In the data rows, zero lies at 4.5, halfway between 4 and 5.
One hidden rule gives every row of this table a label. Here are some rows, each with its label.
[4,7,6,0,7,5,2,7,0,2,7,3,7,6,5,2,7,3,3,4,4,1,5,5,4,5,1,4,7,5,4,0,3,7,3,4,6,7,4,4,5,4,8,3,8,4,9,5] z262
[5,1,4,6,7,5,4,8,4,5,4,2,6,4,4,0,6,1,6,6,5,3,4,6,5,3,4,7,5,5,5,5,4,4,6,5,6,5,4,7,6,4,5,3,6,5,2,4] z341
[1,1,0,5,5,6,5,1,8,5,3,1,5,3,3,7,4,5,5,5,2,6,4,4,6,6,7,6,7,7,4,9,5,3,6,7,4,5,7,6,6,1,5,6,4,6,0,3] z780
[9,4,6,6,2,5,4,3,4,5,4,5,3,6,6,3,5,6,4,5,3,4,3,4,5,3,4,4,5,4,5,5,3,4,3,5,4,4,4,1,3,9,6,4,6,4,9,5] z262
[5,2,6,3,3,4,6,0,8,8,3,2,4,4,2,6,3,6,4,5,2,4,6,4,6,8,6,7,6,6,3,9,7,4,3,4,4,2,6,6,4,4,3,5,1,4,0,4] z293
[1,2,2,1,3,6,4,4,0,8,6,5,6,6,5,3,6,0,5,5,8,5,5,6,5,2,5,8,5,5,5,4,5,5,5,4,5,4,9,6,6,0,6,3,2,3,8,5] z335
[4,1,7,8,6,6,4,9,0,0,5,7,4,4,3,6,5,4,5,4,9,5,3,6,3,3,0,2,2,4,5,7,4,7,6,4,8,6,1,5,4,4,2,5,7,5,5,3] z335
[5,0,8,4,5,7,3,5,0,1,4,3,5,4,2,9,4,4,6,6,3,4,3,6,5,2,3,4,3,4,4,5,4,4,7,7,9,6,3,4,4,0,4,4,9,6,3,2] z262
[7,7,9,9,5,6,3,7,1,0,3,9,4,6,3,7,5,5,4,3,9,3,4,6,3,1,1,4,4,2,4,7,3,7,4,4,8,5,1,2,4,6,6,5,8,5,9,4] z262
[2,3,5,1,3,4,6,0,7,4,7,3,4,4,3,8,5,2,4,6,0,7,4,5,4,3,4,4,3,5,5,4,5,3,6,6,6,3,5,4,4,5,2,4,7,6,3,3] z613
[6,4,3,6,5,3,5,6,5,7,2,5,4,3,3,8,4,9,5,5,9,5,4,4,5,6,6,4,5,4,5,3,5,5,2,4,2,4,7,3,5,9,4,5,4,3,1,5] z613
[2,4,3,1,5,6,2,6,4,4,4,0,7,5,4,6,6,0,5,6,3,5,6,5,4,4,4,7,7,5,4,4,4,4,7,4,4,5,5,4,7,4,4,3,5,7,4,3] z613
[6,8,1,2,2,5,6,5,3,9,6,3,3,4,7,2,4,5,3,4,4,4,5,4,5,7,5,8,4,4,6,2,5,4,3,4,0,5,7,5,5,4,4,3,0,2,4,5] z341
[7,6,5,6,5,4,4,6,1,4,6,4,4,4,3,2,3,5,4,3,5,3,2,6,5,2,4,1,3,3,4,5,3,5,5,4,6,5,3,3,5,6,7,6,7,5,5,5] z262
[9,5,1,3,5,2,5,2,8,4,6,6,5,4,7,0,5,8,3,3,7,5,6,5,5,7,8,6,5,5,4,3,5,4,3,4,2,3,8,4,6,8,5,2,1,3,6,5] z613
[2,0,4,4,4,5,5,3,9,4,2,6,4,3,4,6,4,5,5,4,3,6,4,4,6,5,6,5,6,5,3,6,5,2,5,4,4,5,9,5,5,4,1,5,3,5,1,5] z335
[7,6,2,5,3,3,2,9,3,0,4,9,4,4,8,4,7,6,4,4,3,3,4,4,5,4,6,6,6,2,4,0,5,6,3,2,5,5,2,3,3,4,5,3,5,4,8,6] z262
[4,1,6,9,2,3,5,4,5,9,3,3,3,5,6,7,4,9,5,4,7,7,5,4,3,5,6,1,5,3,3,5,3,4,2,6,3,3,4,4,3,5,5,6,3,3,4,4] z910
[4,0,4,9,2,3,4,0,6,8,2,4,2,1,4,7,2,6,5,4,1,8,2,4,6,5,2,4,3,6,3,9,2,1,4,8,3,2,2,4,5,6,3,8,6,4,2,4] z910
[1,1,6,4,6,5,4,4,5,7,6,0,6,4,3,0,5,3,4,6,9,4,3,4,4,5,5,4,4,3,4,3,4,6,5,6,4,3,5,6,5,4,4,6,8,5,2,5] z293
[5,8,7,9,5,5,5,9,7,4,1,9,3,4,6,0,5,5,3,2,7,4,5,5,4,5,4,3,4,2,5,9,2,4,4,5,7,4,2,3,2,7,6,6,6,4,9,5] z262
[2,0,8,5,4,7,2,7,5,5,9,4,5,4,3,8,4,1,5,7,1,5,3,5,4,1,4,3,4,6,6,2,4,4,6,6,5,4,6,6,4,5,3,6,5,5,4,2] z780
[6,3,6,5,4,4,6,0,6,7,2,4,5,3,6,3,3,5,5,5,0,6,4,5,5,6,7,3,5,5,4,4,6,3,6,4,3,4,9,6,7,1,3,6,5,5,2,3] z780
[3,2,2,4,3,7,6,3,9,7,3,3,6,3,5,7,2,4,4,5,3,6,7,4,5,5,3,5,3,3,3,6,5,5,5,5,4,2,6,6,5,5,2,5,3,4,0,4] z335
[5,1,8,2,4,4,2,9,0,2,9,6,4,4,2,9,5,4,5,7,4,2,3,5,3,0,5,3,4,5,4,8,3,7,7,4,9,6,5,4,3,1,4,1,8,4,5,6] z262
[2,6,5,0,7,6,5,7,0,2,9,8,7,7,6,4,7,0,6,6,3,1,6,5,0,2,6,6,5,6,7,0,5,8,6,1,5,8,5,5,5,5,7,0,4,6,9,5] z341
[3,3,4,3,5,2,5,8,6,4,5,9,5,5,6,1,4,5,4,3,8,5,4,4,5,7,8,4,6,4,4,2,6,6,3,5,4,5,5,4,4,8,6,3,3,4,5,4] z613
[2,2,2,9,0,4,6,2,9,9,2,2,2,4,5,4,2,9,4,3,5,7,4,4,6,7,4,2,2,4,3,7,4,1,3,8,2,2,4,5,4,4,2,7,1,5,3,4] z780
[0,5,8,1,7,7,2,6,3,6,9,6,5,5,4,6,4,0,6,5,0,3,2,6,5,3,2,4,7,5,5,7,3,4,6,6,6,4,2,5,6,2,6,3,8,5,0,3] z341
[5,5,0,4,4,2,5,0,9,9,3,0,4,4,6,7,2,5,4,5,0,8,3,4,7,7,8,6,6,4,4,9,7,3,5,5,0,4,7,7,5,4,3,6,6,5,0,5] z780
[2,0,9,6,4,6,2,5,4,0,1,2,4,3,4,8,2,2,6,6,2,6,3,6,3,3,2,4,4,5,4,9,4,5,6,6,5,3,4,6,5,1,5,4,5,6,1,2] z335
[7,9,3,6,5,4,4,9,0,4,4,9,2,5,3,4,5,3,5,3,9,2,2,7,4,4,2,3,3,3,4,5,2,6,3,4,6,6,2,2,3,7,6,4,7,4,9,5] z262
[4,6,5,0,5,7,5,0,1,3,9,0,6,6,4,0,5,2,5,6,6,4,6,3,5,5,7,6,6,6,5,9,6,5,5,4,2,5,7,7,8,4,5,3,2,6,4,5] z341
[3,2,4,5,4,3,5,9,3,0,6,0,4,4,3,3,5,7,4,5,3,4,4,6,5,4,5,5,4,4,5,3,4,4,4,4,5,5,2,6,3,3,5,5,3,5,9,5] z293
[4,3,4,9,5,3,5,8,8,4,1,0,4,1,5,5,4,4,5,5,0,6,6,4,6,5,6,5,5,4,4,4,6,4,6,7,3,5,7,6,4,4,4,6,2,4,2,3] z780
[5,4,8,4,1,3,3,9,9,1,3,9,5,4,2,8,4,5,6,4,5,8,3,5,5,4,4,3,4,4,5,6,5,4,5,5,9,4,2,4,5,2,6,9,6,5,8,4] z910
[3,4,4,5,6,7,3,5,2,0,5,3,6,5,3,7,6,3,4,5,8,2,3,5,3,4,5,3,5,5,4,4,3,6,5,3,7,5,2,4,4,6,5,6,4,5,4,4] z262
[4,7,5,9,2,2,6,2,9,6,4,7,2,2,2,9,3,6,5,3,3,4,4,3,7,5,5,6,5,5,4,6,4,3,2,6,3,3,7,5,4,4,4,5,3,4,1,5] z293
[7,9,0,0,8,5,2,9,0,5,9,5,4,7,6,0,7,5,3,4,4,2,6,3,3,4,9,6,7,5,6,1,5,7,4,3,6,6,6,5,3,8,6,2,2,4,4,5] z341
[4,7,4,3,7,4,4,2,0,0,8,2,5,6,4,1,5,0,5,6,4,4,6,5,4,4,7,4,5,7,5,0,6,6,4,5,3,5,5,3,7,4,6,2,2,4,4,6] z262
[3,0,9,9,0,5,4,9,9,5,0,6,2,2,0,9,1,7,5,4,3,6,1,6,7,3,0,1,1,2,2,9,2,3,4,8,8,1,0,4,3,0,0,9,7,5,0,1] z910
[4,0,8,5,1,3,4,0,6,9,1,5,6,3,3,5,2,5,6,4,1,7,4,5,7,6,6,3,2,5,3,8,4,1,4,7,3,3,6,5,5,4,2,6,3,5,0,3] z780
[2,5,6,0,5,6,4,4,1,6,9,2,8,5,5,3,6,1,6,5,1,3,5,4,2,2,5,5,6,6,6,9,7,4,7,4,7,6,5,4,7,5,4,5,6,5,6,3] z262
[2,2,5,1,5,7,6,1,0,6,8,4,5,6,5,1,5,5,5,5,0,4,4,4,5,6,2,6,5,6,6,2,5,6,7,5,5,6,6,4,3,5,5,4,3,5,0,4] z262
[1,0,7,4,5,8,4,0,9,9,3,0,7,4,3,4,2,0,7,6,0,8,3,4,6,3,7,6,4,6,4,7,5,4,6,8,4,4,7,7,7,0,0,4,6,6,0,4] z335
[8,6,3,0,7,8,4,1,6,3,9,3,6,6,5,0,7,1,4,6,6,1,8,3,3,6,9,6,6,7,5,0,4,7,3,2,7,5,4,6,7,5,4,2,0,4,3,6] z341
[8,6,4,3,4,4,6,4,5,3,5,3,4,5,6,6,4,8,4,5,2,6,5,5,4,5,6,4,5,5,3,5,5,5,5,5,3,6,6,6,5,5,6,4,2,5,5,5] z335
[7,3,5,1,7,2,4,9,5,3,2,6,3,5,2,5,5,5,4,3,3,4,3,5,3,7,3,5,3,2,4,8,2,3,5,5,5,6,5,5,5,4,5,5,7,4,6,4] z293
[3,6,5,0,7,5,5,2,2,2,7,7,5,4,5,0,6,1,3,6,6,5,8,5,4,2,9,6,6,5,6,4,5,5,4,3,2,4,7,4,4,7,5,2,1,6,3,6] z613
[2,3,4,7,6,3,3,4,1,3,4,4,6,6,4,9,4,3,5,5,6,3,3,5,4,1,5,4,3,4,4,6,5,4,8,4,6,3,5,4,6,6,6,5,6,4,5,4] z262
[4,4,5,7,3,4,2,4,6,5,4,5,2,2,4,6,2,8,4,4,9,6,3,5,4,3,2,2,1,4,5,7,4,3,4,4,6,4,4,3,4,4,5,7,7,4,4,5] z910
[8,9,0,8,5,3,6,2,9,9,3,6,2,4,7,8,4,6,2,3,4,4,7,3,3,9,2,5,3,5,3,3,3,3,3,4,2,6,6,4,4,8,4,5,4,3,4,6] z262
[3,7,9,5,8,7,1,9,0,0,7,9,5,5,4,3,7,2,3,5,7,4,5,5,1,2,4,4,5,4,6,6,5,7,4,4,6,6,3,5,5,7,9,2,8,5,9,5] z341
[6,0,1,9,4,2,4,5,9,6,1,1,2,4,3,9,2,6,4,4,0,7,4,5,6,4,3,5,4,3,4,8,5,3,5,5,6,4,3,4,5,3,2,8,6,4,0,3] z910
[5,9,9,5,8,2,4,9,0,2,3,9,4,6,5,2,4,5,3,3,7,4,4,4,3,2,5,3,4,4,5,4,4,5,3,4,5,7,2,3,4,7,3,4,4,4,9,5] z262
[6,9,4,0,8,4,4,2,2,7,9,9,6,7,9,0,7,3,3,5,9,4,9,4,4,3,9,5,7,6,6,0,5,6,2,3,3,7,6,6,6,9,5,2,3,5,7,5] z341
[8,5,1,4,2,3,7,0,9,4,4,5,3,2,5,3,2,5,4,4,7,7,6,3,6,7,5,5,4,4,3,5,5,2,4,4,2,3,5,5,3,3,5,6,6,4,7,5] z780
Here are more rows. What is the label of each one?
[0,0,5,7,2,5,5,1,9,9,3,0,5,2,4,9,3,5,7,6,0,9,3,5,6,7,3,7,2,6,3,8,5,3,5,7,3,2,7,7,7,3,2,8,5,5,0,4] ~ z780
[1,4,2,4,6,6,5,3,5,4,2,0,6,4,3,7,3,2,6,6,0,4,7,4,5,2,5,5,4,4,4,5,5,5,6,5,4,5,7,7,6,1,5,3,2,5,1,4] ~ z341
[4,3,0,5,4,4,7,0,9,9,4,3,5,3,7,0,3,9,6,5,0,6,6,4,7,7,5,6,5,5,3,4,5,3,5,4,1,3,8,5,6,5,2,5,4,4,0,4] ~ z335
[7,8,3,2,3,5,4,8,3,0,9,9,5,7,3,5,5,3,2,4,8,3,6,5,2,5,4,2,6,4,5,3,5,5,4,4,5,6,2,4,3,7,6,4,3,4,9,5] ~ z262
[2,0,8,4,4,8,0,1,2,2,5,3,6,5,0,9,4,0,6,7,4,3,2,6,3,2,2,5,3,4,6,4,5,6,6,5,9,6,1,4,5,0,3,7,7,8,3,3] ~ z262
[0,0,9,2,3,8,3,7,5,0,4,0,5,4,1,9,2,3,8,7,0,6,1,4,4,0,2,3,4,5,4,9,4,4,8,6,9,5,5,6,6,0,2,4,9,7,0,3] ~ z335
[3,7,4,3,4,4,4,6,6,7,2,8,3,4,5,6,4,5,4,4,2,6,4,5,5,4,3,3,3,3,3,3,5,5,4,5,3,4,1,5,4,4,6,4,4,5,2,5] ~ z335
[0,4,8,8,0,5,3,6,5,7,0,4,3,4,3,6,4,6,5,4,2,6,4,5,6,5,2,3,3,3,3,7,4,4,5,5,4,3,2,4,5,5,2,8,6,4,5,3] ~ z910
[5,4,2,3,6,3,8,1,4,5,8,7,5,4,4,2,6,3,3,5,1,3,6,5,2,6,7,5,7,5,4,3,6,5,5,5,4,6,4,4,5,8,6,6,3,3,8,5] ~ z262
[3,0,9,5,5,8,2,9,7,0,9,4,6,4,3,9,6,1,5,6,3,4,4,6,4,1,4,4,4,4,6,4,4,7,6,7,7,6,3,3,4,2,5,3,8,5,5,3] ~ z262
[1,2,4,3,6,5,5,2,2,8,9,6,6,4,4,4,4,3,5,5,2,6,5,5,6,5,4,4,7,3,4,3,4,7,4,3,5,5,8,5,5,6,4,3,2,5,4,6] ~ z335
[1,4,6,7,4,4,4,5,5,3,9,0,6,5,1,1,4,4,4,5,1,5,4,4,4,5,3,5,4,5,4,8,5,3,7,5,8,4,6,4,5,2,2,2,2,5,3,6] ~ z613
[4,7,5,5,0,2,6,0,8,7,0,0,6,3,3,2,3,3,5,3,6,6,6,5,5,4,3,6,6,6,5,7,5,4,5,5,5,4,4,7,6,3,2,4,9,6,0,4] ~ z335
[2,7,2,2,8,7,6,2,0,6,8,0,7,4,5,0,6,3,5,6,6,5,7,4,4,6,7,6,8,5,5,3,7,4,5,4,5,7,4,4,6,2,4,2,3,5,3,6] ~ z613
[4,0,9,9,4,5,5,1,9,9,3,3,4,2,6,9,2,3,5,5,0,6,5,4,6,6,1,5,4,5,3,9,4,3,6,5,5,2,5,7,4,3,2,7,5,6,0,4] ~ z780
[4,3,9,9,4,7,1,9,1,0,0,5,3,3,2,9,4,9,4,4,7,3,1,7,4,3,0,1,1,2,5,9,1,3,6,8,8,4,0,2,3,2,3,7,8,5,2,4] ~ z262
[7,7,4,8,3,4,6,7,9,5,3,6,1,5,4,2,3,9,5,3,9,5,6,4,4,5,1,4,4,3,2,1,3,2,2,4,3,4,7,4,3,5,5,8,6,5,5,5] ~ z910
[3,7,3,2,6,2,5,7,7,4,7,0,5,6,7,4,6,5,4,5,9,6,7,3,5,6,7,8,6,7,4,1,5,4,4,2,2,5,5,5,3,6,3,4,1,3,2,6] ~ z335
[9,7,2,5,3,1,7,6,9,9,0,9,1,4,6,0,3,9,1,1,6,8,7,3,6,8,5,6,5,4,3,3,4,4,1,4,0,3,6,2,4,6,5,7,0,2,5,6] ~ z910
[6,7,4,4,4,4,3,4,0,2,3,9,3,5,4,0,4,6,4,3,3,3,2,5,4,6,4,4,2,4,3,3,3,5,3,4,3,6,4,3,2,3,5,7,8,3,6,4] ~ z262
[5,2,6,8,4,5,3,5,5,2,6,7,5,6,4,5,6,5,5,3,7,6,4,5,4,5,6,3,4,3,4,4,4,6,3,5,5,5,1,3,3,6,6,4,7,3,7,4] ~ z613
[7,6,4,8,2,3,5,5,4,0,5,9,4,7,4,5,5,3,5,3,7,2,4,5,4,5,7,2,5,3,6,2,2,6,6,5,5,3,6,2,3,3,6,5,4,4,9,5] ~ z262
[6,9,6,2,8,5,4,0,3,3,8,2,6,6,3,3,6,3,5,6,0,4,3,4,4,2,4,5,6,7,6,3,7,6,6,4,4,5,8,5,5,4,6,3,3,6,6,5] ~ z341
[4,9,5,0,5,4,4,9,3,4,6,2,5,5,5,4,5,4,5,5,9,4,6,5,4,5,6,7,4,5,5,0,4,4,4,4,4,6,5,4,3,7,7,4,4,4,7,5] ~ z262
[6,1,5,7,3,4,5,0,9,9,1,2,4,2,6,8,3,9,5,4,0,6,4,5,6,6,8,5,2,4,3,8,5,3,5,7,5,2,5,5,5,5,2,7,3,5,4,6] ~ z780
[1,1,0,8,4,3,5,1,9,7,4,3,5,3,4,4,0,6,5,3,0,7,3,5,7,7,9,4,4,7,3,7,6,3,5,6,0,3,8,6,6,4,0,6,6,6,0,4] ~ z780
[6,9,0,7,6,5,5,4,3,4,4,9,4,5,6,0,4,7,4,2,9,2,5,5,3,2,3,4,5,4,4,0,4,7,2,4,5,5,3,3,3,9,5,4,5,3,9,6] ~ z262
[0,0,9,9,2,8,3,9,4,0,2,5,5,3,3,9,3,4,5,6,4,3,2,6,3,1,3,3,2,3,5,6,4,5,6,6,9,4,0,4,4,5,6,6,9,5,1,2] ~ z262
